First come named turns, each shown by rows before and after it. For each pair of rows after them, which turns, in which order, take the first row to the second? The first pair is done for you.
K_831 (before -> after):
[-10 -12   0   2 -11   6  -2 -12   8  -9 -13   3  -9   7  -3  -9 -14   3
   1   0  -6   1  -4  -7   2   9  10   4  17   0  -4  -2  -6  -3   2  -4
   3   1  19   5  -3 -10]  ->  [ -6  -9  -4  -9  10   2   6  -4   6 -15 -12 -11 -12  11   2  -4  -4  -3
  -3  -3 -11   1  -3  -2  -4  -8   9   2  26 -10  -6  -4  -2   2  -4  -2
   2  -3  -1   1   7   2]
[  7   6  -9   5  24  -3   2   2   9  10  -4  -5   1   7  -1   6   9  -6
  -4   0   5  -7   6  -9 -11  -4   3  -2   4 -13  -8 -14  11  -4   1  -6
   0  -1 -13  -4   4  -2]  ->  [  8  12  -4  12  14  -2  -8   2  10  19   0   4   5   0   0  -3   8  -1
  -6   0  12  -8   9 -12 -10   5   1  -4  -3 -10  -1  -7   7 -13   8  -5
   8  -2  -4  -4  -6  -6]
[-16 -11   0  -7 -20   8  -2 -15   1   9  -9   2 -10   2  -7   3   2  -2
   7  -7 -10  -9  12 -13  13  10  -3   3  -3   5  10  -8 -11  -5  -4  16
  -2   9  11 -13   8  -3]  ->  [-14 -10  -3 -18  -2   6   6  -9  -2   4  -8 -11 -15   6  -3   9  10  -8
   6 -11 -14  -9  11  -9   7  -5  -4   2   4  -3   7 -11  -6   1 -12  17
  -5   7  -4 -15  17   7]
[ 11  -6   2  -3   3  -3   1   1   7   2  -1  -7  -8 -22  -5 -17   3 -23
  -8  -8   8   0 -21   5  -4  11  16   1   1  16  12   4  -8  11  16  -5
 -24  21   7  -9  -5  10]  ->  [ 12  -7   1  -4   5  -5   2   2   7   0  -1  -7  -8 -21  -6 -17   2 -25
  -8  -8   8   0 -20   6  -5   9  16   1   2  14  13   2  -7  12  12  -4
 -26  22   4  -9  -3  10]
K_923 (before -> after):
[ 12  -1 -26  -2   3 -19  12 -12  -8   6  11   6   4 -15  -3  17   6  -3
   9  -1   2   3   1   7 -13   4  19   9 -17   7   6  -8   8   8  -9 -10
 -23   2  -9   6 -11   9]  ->  [ 11   6 -18   7 -10 -18   0 -11  -7  13  14  17   8 -22  -1   3  -1   6
   5   0   9   2   5   4  -9  14  18   8 -21   9  11  -1   3  -5  -3  -9
 -12  -1   4   4 -23   5]
[ -4  -6  -1   1   0   3  -2   3  -1   6  -7   4   1   2   2  -5  -4   7
  12   5  -4  -1   2  -2   2   5   1   4  -2  -2   0  -3   2   4   9  -3
   4   6   4  -3  -1 -12]  ->  [-4 -8 -5 -2  6  1  3  2 -1  2 -7  1  0  5  1  1  0  3 13  4 -8 -1  1  1
  0  0  1  4  0 -3 -4 -5  4  9  6 -4 -1  6 -2 -3  4 -8]
[  0  11  11  14  -4   8 -13   2 -24  -6  -7  13  13  14  -2  -5   2   3
  -1  -8   0   0   1  -5  -4   3   7   1 -11   8  -4  16  10 -14  15  -4
  -6   7  -1  -5  -5   8]  ->  [-10   2  10   9  -8   8  -9  -1 -20 -14 -13   9  10  18  -3  -5  -9   6
   0  -4  -7  -1   0  -9   1   4   8   4  -2   7  -9  13  10 -16  15  -4
 -10   6   5  -3   2   2]
K_559 (before -> after):
[  7   9   4   2  23  -1  -1   6  -8   1   4  -4   4   0   7 -10   6  -2
 -12 -10   4   2   0   0  -7 -10  -4  -8   0  -9   3   4   1  -3  -6  -1
  11  -8 -11   0   2  11]  ->  [ 10  11   7  12   7   0  -6   0  -7  10   4   9   9  -5   2  -9   6  -1
  -9  -7  13   1   0  -2  -5   4  -2  -9 -12   1   7   6  -3  -5   0  -1
  14  -5   1   6 -10   5]
[ 19  20 -11 -14  22 -11 -17  15 -16   6   6  -2 -21  -3  17 -12   5  31
  18  12 -12   2  15   2  -4  -3  -8  -6 -15 -11  -5  -2   5   6  -6  -3
  13   0 -21  -1  -1  -3]  ->  [ 24  19 -11  -2   7  -8 -21   6 -15  15   6  13 -15  -7   9  -8   5  30
  20  13  -3   2  13   3  -3  13  -5 -10 -33   1  -1  -1   1   7  -2  -5
  12   5  -9   4 -11 -10]
[ -1  -5  21  -7  22  -5  12 -11 -18  18  -3 -10   5 -10  12 -15  -2 -11
   6   7   4  10   0   4   2  -2 -15   6  -7   1  -2   9  -5  -5  -4   7
   6 -13   1   9 -22 -13]  ->  [  0  -6  18  -6  23  -6  17 -14 -19  19  -4 -10   6  -9   8  -7   2 -14
   8   8   6  11  -2   6   1   0 -15   5 -12   3  -3   8  -3   1  -6   6
   1  -9   0  11 -21 -13]
[ 10  -5 -13  12  -8 -17  21  25  -3  15  14  12 -10   3  15 -16  -9  13
   1  -7   8  -3  -2   0   9  10  -2   1  15 -12  -1   2 -10 -22  20  -9
   3  -9  16  16   9 -30]  ->  [ 19 -11 -23  16  -5 -17  37  13  -5  13  12  14  -7   7   6   9   8  -4
   8  -6  12   0 -11   8   1  12   2  -1  -1  -3  -3  -9  -8   0  13 -13
 -15   0   5  25  11 -25]
K_778 (before -> after):
[ -4   2 -12   3  16  -2  11  -7  -5  -3  -9  -9   1  -1 -12  21   0 -15
   6  -1  12  13  -5   6  -8 -16  -1 -14 -11   1 -11 -21   6  14  13  11
 -10   3 -20   9   4 -14]  ->  [ -7   2  -6  12  -5   0   2 -16  -2   3 -10   6   6  -6 -16  15 -10 -10
   9   2  16  12  -4   0  -2   0   0 -14 -18  10  -8 -20   2   8  21  10
  -5   5  -1  12  -7 -26]
[ -2  -2   5   4  -3  -2 -14   3   1   6   1   0  -4  -3   6  -9  -6   5
  -7   4  -2   0   1  -5   7   7  -4   2   6   1   3   7   0 -12   4   4
   9  -2  10  -1   0  -3]  ->  [  0  -2   2  -4  11  -4  -8   6  -1   1   1 -11  -7   1   8  -4   0   1
  -9   1  -5   0  -1  -3   3  -5  -6   3  12  -7   0   6   2  -6  -2   3
   5  -2  -4  -3   8   4]
[ 15   1  13  14   6  -5  -7  -2  -1   4   5   8   7  -3  -4  10  15  -1
   5 -14   2  -1   5   4   9  -9  -5   8 -24   7  14 -10   5 -12  12   6
  -2  -3  -8  -7   4   7]  ->  [  6  -2  16  15  -2  -3 -13  -4   2   3   1  12   6  -3  -3   2   1   9
   5 -11  -1  -1  10  -2  15  -3  -5  11 -16   6  13  -8   3 -21  16   8
   3  -6   3  -9   3   0]
[ 16  19   2   7   5  -3  -5   3  -4  11  16  11   5  -7   1   3  26 -12
  -3  -2  14  -1   3   9  -7   0  -2  -6 -18   3  11   9  -5   5   1  -1
   9   1  -9   1 -13  13]  ->  [  3  14   9  13 -15   1 -17   0   3  12   9  18   6 -10   2 -12   2   5
  -3   3   9  -3   9  -2   4  13  -1  -1 -11   5  11  14  -7 -14   8   2
  17  -4  14  -1 -17  -4]
K_380 (before -> after):
[  7   4  -1  -1 -13   6  -2   4   8  -1 -11   4 -12  -2  12  -1 -25  10
  -6   9   8  -1  -1  -5   5   7   6   5  11   4  -7   2   3 -10  14  11
 -10  -6  15  -6  -2  -2]  ->  [  6   5  -3  -7  -4   5   1   8   7  -5 -13  -4 -14   3  14  -1 -23  10
  -6   7   4   0  -1  -4   4  -2   3   6  18  -2 -11   2   5  -9  11  12
 -11  -7   7  -7   4   2]
[  7  23  -8 -13   8  -6  15  -5  -3  -2  14  -1 -12   6  14   1  -2  -2
 -12  10  11   3   0   7 -12  -4  -2  -3   2  -8  10  12 -11   0 -13 -13
   4   4 -31 -14   5   2]  ->  [ 10  21  -9  -7   1  -5  16 -10  -5   2  14   4  -8   5  11   6   2  -6
  -9  11  16   4  -2   8 -13   3  -2  -5  -8  -2  11   9 -13   5 -13 -15
   0   8 -29  -9  -1   0]
[-13   2  13 -13   6  -1 -18  -1  -3   1  11   1  -9  -2  10  -6  12 -10
 -22  11   3  -6   8  -8  -1   6  -9 -10  12  -3  -3  -5  -4 -10  21 -14
  -3  -5  -4   3  18   8]  ->  [-11   1  12 -13   9  -2 -15  -1  -4   0  11  -1  -8  -1   8  -2  16 -14
 -21  11   5  -6   6  -5  -4   3  -7 -11  10  -3  -2  -6  -4  -4  18 -15
  -5  -4  -9   4  20  11]

Between the rows of a pair lie two turns.
[  6   4  -9  11   6   2   5  -7  -8  -5  -6   2  -3   3   1  27  10 -10
   0   2  -1   5  -7   1   0   9  -7  -8  -7  -4   1   1  -5  13  -5  -5
  -3  -1  -5   0  -1  11]  ->  [ -6   7   3  12  -3   4 -11  -1  -4  -2  -6   5  -5  -2   8   3 -11   8
  -5   4  -6   1   2  -9   8  12  -9  -4   9 -11   3  10  -8 -10   3  -1
  14 -10  11  -7  -5   2]
K_559 then K_831
[-11   3  -5 -10   8   2   2  -7   2  -7  -8 -16 -11   8   6  -3 -10  -3
   7   4  -3  10   7  -3   5  -7  -5   2  27  -5  -4 -13  -3   8   2  -5
  -8  -3 -12   2   3  -4]  ->  [ -8  13   3  -3   3   2 -12   0   1   4  -4  -8  -7  -1  11 -18 -10   6
   2   2   2   8  14  -5   9  -3  -8   0  23  -6   4  -2  -9  -6   8  -2
   6  -7  -6  -2  -8  -5]
K_778 then K_559
[ -6 -14   6   1 -23  -5  -8 -11  -4  -4  -7  11   6   6 -14   3 -11   3
   7   5  -4  -4   5  -6   2  11   5   1   6  13  -6  -4  -4  -1   8 -13
   2  12  16   0   5 -14]  ->  [ 16   3   4  -7   9  -9  -2   4 -15   0   7  -1   7   6  -7  11  20 -13
   1  -3   4  -3   2   8 -15 -10   1  -5  -2   3   0   2  -2  11   1 -11
   5   9 -19  -5   6  13]
K_831 then K_923
[-10  -2   6   4 -13   5 -14   1   2   5   1   7   2  -7   3 -12 -17   7
  -3   4   2   0   4  -8  12  12   0   1   6  -4   3   7  -4 -13   5   5
   9  -1  16  -6 -11 -13]  ->  [-17 -10   2  -4  -7   3  -7   2   4  -5  -4  -3  -2  -2   4 -10 -22   8
  -2   5  -9   0   4  -9  14   4   2   4  18  -9  -2   3   0 -12  -1   4
   4  -1  11  -6  -1 -14]
K_380 then K_831
[ 11 -16  11 -18  27   5  10   8 -13   0  -9 -23  25   1  20  -4   2   8
   1  -9  -2  18  -4 -10  -5  -9   9  -9  -1 -20 -12 -12  -3  12   0   9
   3  -6  -5  -7  14   4]  ->  [  4 -22  15   0  -5  10   0  -7  -9   7 -13  -2  31  -4  12 -10 -12  16
   7  -1   5  16  -4 -18   5  16  12  -7 -15  -4  -9 -13 -10   5   7   7
   4  -1  25  -2   1 -17]
K_831 then K_831
[  7   2 -15  -9 -13  13   5  -1   6  -8 -12  12   2   5 -18   2  14 -18
   3  11  10 -13  -7  -3  -8   7  -9   3   4 -15 -13 -14   3  10  13  -4
   1   7  -7  -6 -13 -16]  ->  [  4   0 -16 -12 -13  13   6   0   6 -10 -14   9   0   5 -18   3  12 -17
   4  11   9 -14  -8  -3  -7   6  -8   6   9 -18 -14 -15   4   9  13  -5
  -1   5  -7  -6 -10 -17]
K_778 then K_923
[-11  -7  -7  -7  -6   0   6   4   3  -9  -7  -9  -1   7   2   4 -12   4
   0   3  -9   0   1  -2   3  -2   5   3  11  -1  -2  -7   1   1  -6   1
  -6   2   0   0  12 -11]  ->  [ -8  -8  -9  -3 -11   1   9  -2   2  -7  -8  -5   1   5  -4  11  -6   0
   3   3  -6   1  -3  -1   1   3   6   2   1   5  -3  -8   0   6  -6  -2
 -12   5   0   3  10 -13]
K_559 then K_559
[  0   6 -16  16  -3  -1  -1  -3   2   5   4  21  20 -16 -29   0 -27  -6
  -2  13  -2  11   7  13  18  26   0  -5 -16  24 -17   8  -9   1  10   2
  -9 -10  27   4  -7 -19]  ->  [-11   9  -9   1  11  -2  -7  14   5  -2   4   6  11 -15 -14 -20 -41   5
  -9   9 -15   8  15   7  22  10  -5  -1  14   3 -20  15  -6 -19  11   9
   4 -23  21  -7   1 -16]
K_559 then K_559
[ 11 -14  14 -10  12   5  -3  17  -9  -4   2  -3  -4  15   2   1  -8  -2
  -5   3 -10  -3  10  17  10 -12   8  10   1  -6  -2 -10  11   1  -2  14
 -15   7  -1   2  13   4]  ->  [  9 -11  19  -8   8   8  -9  19 -10  -2   4  -1  -3  11   4  -8 -13   4
  -5   2  -9  -5  13  14  12 -11   6  11   3  -7   1  -6  10  -7   3  16
  -7   4   3   1   9   2]
K_559 then K_778
[-4 -2 -2 -1 -3  4  8 -1  1 -3 -1 -4 -4 -1  1  4 -1  0  5  3 -9 -4  1  4
  5  0  2  0  4  2 -3 -5  6  9  4 -4 -6  3 -1 -1  6  0]  ->  [-3 -1 -2 -2  1  3  8  3  0 -3  1 -7 -4 -1  2  3 -1  0  4  1 -8 -3  2  4
  4 -3  0  0  5  0 -3 -6  7  9  3 -3 -5  1 -4 -2  6  2]
K_559 then K_923
[ -3   1   4  -2  22  -3  -6   9   8 -14   9 -19   8  -6  12  -7   1   1
 -11   8  -9  -2  15  -7   3 -13  -4   4  25   6  -6   6   3 -35  -1  12
  -1 -11  17   4  -4  12]  ->  [ 11   9   7  17   8  -1 -12   1   6   1  17   0  19 -17   6  -2  15  -7
  -8   9   8   0  11  -4  -1   4  -4  -2  -5  22   3   8  -3 -29   4   8
   0  -3  24   9 -22  12]
K_778 then K_831
[ -1   2   2 -10 -13  -8 -12  15   6  -5  -3  -2  -5  -3   8 -15 -23  25
   6  -4 -12   5  14 -11   2  -6  -1   7  18   1  -5   1  15 -32   5   2
  13 -11  12   2  13 -16]  ->  [  7  -9  -9   4 -30  -7   1 -10   7  -2  -8  13   3  -1 -10  15  -9   8
  18   1  -2   9   2  -5  -5  13   7   3 -13  23  -7 -13  15  -7   2  -6
 -10   8  17  16   7 -23]
K_831 then K_559
[-10   5  28 -18  -9   7  -6   8   7 -30  -7 -28 -15   0  11   1  -9  12
  -5  -3  -9 -10  -8 -21  -6   3  -4  10   5 -15 -21  -3  23  -9 -11  21
  18 -22   5  -2   9   7]  ->  [ -9   3  30  -1 -34   9 -13  -4   9 -19  -7  -6  -8  -7   2   1 -12  13
   1   2   1  -9  -9 -25  -1  25   0   8 -16   2 -16  -4  16 -11  -4  18
  18 -15  26   7  -7  -7]
K_559 then K_380
[ -5  12  10  -9 -32 -21  -8  -4   5  -9   9  16 -15   6   5  -4 -38  16
  -4  20 -11  -9   0 -15  21  -5  10  12  27  -2   9  22  -6 -22   7  12
   9 -13  12 -13  -3 -31]  ->  [ 13  29   9 -20   5 -27  -4  16  -4  -7  23  -2 -16   6  14   0  -9   3
 -12   9  -6  -8   1  -4   6 -32   2   8  29 -18  14  27  -3 -14  -1  14
  15 -19 -23 -20   1  -3]
K_923 then K_831
[ -8  -7   5  -3  -6  17 -13  -9   5   3 -10   8  -9   1   5 -16 -16  23
   2  12 -20  -2   2   0  14   5   2   4  14 -14   6  -1   2  -8  11   4
   4  10  22  -2   2  -7]  ->  [ -3 -12   0   4 -14  18  -8 -20   5   6 -12  16  -6   2  -6  -1  -9  14
   7  14 -15   1  -4   4  11  16   4   2  -1  -2   5  -7   2   3  10  -2
  -8  19  24   5   0 -10]
K_831 then K_559
[ 15  16  -3   4   0  -3 -17  12  -9   7  16   1  17 -18  12 -24  -2  -7
 -11   9   9   4  -8  10  -9 -17 -11  -1 -18  -5  22  -1  -9 -15   1   0
  25  -8   0  -9 -26   6]  ->  [  8   7  -5  15 -21  -1 -17  -5  -5   9   9  13  20 -18   4 -17 -12  -6
  -4  16  11   5 -10   8  -4   1  -5  -1 -29   9  19  -7 -11 -14   4  -1
  16   0  18  -2 -28  -9]
K_559 then K_778
[-14 -23   6   5   2  10  10   3   9 -14  -6  -3  -4   8 -11  26   2 -16
  14 -11  -3  -1  -4  18  -8 -10  -6   0  -4   1 -28 -21  10  10   4  10
 -23   7  -9   3  24 -20]  ->  [  2  11  27  15   8   9 -23  29   2  10  16   5   3 -15   6 -10  10  -4
  -1 -19  15  -5   8  15  -8 -13 -19  -6  -9  -8  -7   6   1 -20  16  17
  18  -9  -9  -9  -1  -5]
K_831 then K_923
